(in the rows, 128 means zero)
Each path below is one point turned by a fixed rotation once a step. After each direction that follows a path, write how fast that rotation turns it, in degrees a step (0 if it stays still).
Each turn is a multiple of 5 degrees from 10 to 175, or 0.
Each row of a path follows its step; steps can be skipped.
path 1
step 3: [128 134 125 136 131 147 132 132 129 119 123 132 139 139 149 119 135 142
 133 131 132 118 141 134 116 123 130 119 116 126 114 124 128 129 142 125
 125 112 125 121 136 125 132 125 128 135]
step 5: [118 136 120 123 114 125 121 152 123 124 131 130 136 135 126 119 127 134
 127 139 131 143 140 128 122 128 121 127 128 131 129 135 118 117 129 121
 135 131 114 149 121 130 128 128 136 117]
step 7: [112 144 132 127 128 132 125 123 127 113 125 121 141 127 127 127 131 121
 132 128 145 117 131 117 129 137 125 122 135 125 133 140 120 116 128 125
 110 117 128 122 125 133 114 137 119 137]
step 8: [122 139 128 131 118 118 133 135 128 118 126 126 141 145 127 126 120 122
 135 140 139 129 140 114 138 115 137 128 127 119 132 128 113 122 132 115
 144 140 133 131 126 129 137 120 131 130]
step 10: [122 142 131 112 127 131 122 125 122 111 117 131 136 125 129 138 129 112
 125 134 125 122 142 129 119 136 122 123 146 129 115 122 140 127 130 115
 129 124 119 126 131 139 126 132 124 143]
step 19: [124 143 128 133 143 129 135 131 136 115 114 117 135 130 126 122 138 134
 140 132 122 120 145 118 123 135 127 118 143 142 118 132 125 118 131 129
 122 132 118 136 136 137 130 131 124 134]
step 21: [126 123 129 135 136 137 116 139 117 127 134 127 131 147 125 128 128 126
 138 129 134 134 138 138 117 126 128 131 123 117 130 135 115 119 134 109
 136 117 118 125 127 135 119 117 131 145]
step 22: [125 146 127 129 123 134 123 134 139 123 122 130 141 128 124 126 137 134
 132 123 129 128 155 126 127 123 126 120 121 120 116 121 141 127 109 127
 131 128 115 125 134 129 135 132 130 145]
step 23: [118 125 120 112 126 124 128 139 124 114 122 122 143 125 137 125 117 125
 128 124 139 131 128 124 117 127 128 115 125 127 120 123 121 125 121 121
 114 133 126 127 114 149 129 142 139 123]
Directions:
[123 131 127 128 130 128 129 130 126 128 127 132 124 126 127 126 126 128
 127 128 130 127 131 123 129 130 127 127 130 127 127 133 133 130 126 130
 128 132 132 130 127 128 127 128 132 131]  120
[125 128 129 130 127 127 124 123 131 128 130 127 129 128 124 126 129 129
 125 124 132 132 132 129 129 129 129 130 122 128 132 129 127 127 125 126
 125 129 127 127 124 130 129 129 131 128]  45
[129 128 130 128 128 127 126 125 125 124 124 130 126 126 127 129 125 131
 128 131 124 131 125 129 130 135 126 127 128 131 127 129 127 129 130 128
 124 130 123 130 127 131 131 127 125 127]  80
[125 131 132 125 127 129 127 128 130 127 129 126 125 127 133 130 126 125
 126 127 127 123 128 129 125 127 129 129 127 126 130 126 128 130 135 128
 122 132 126 126 126 129 126 130 129 128]  110
[125 125 129 129 129 128 132 125 128 125 125 131 132 127 129 125 128 126
 129 128 127 127 129 125 126 128 126 127 126 132 125 126 125 124 129 134
 126 128 131 121 128 128 129 130 128 128]  90
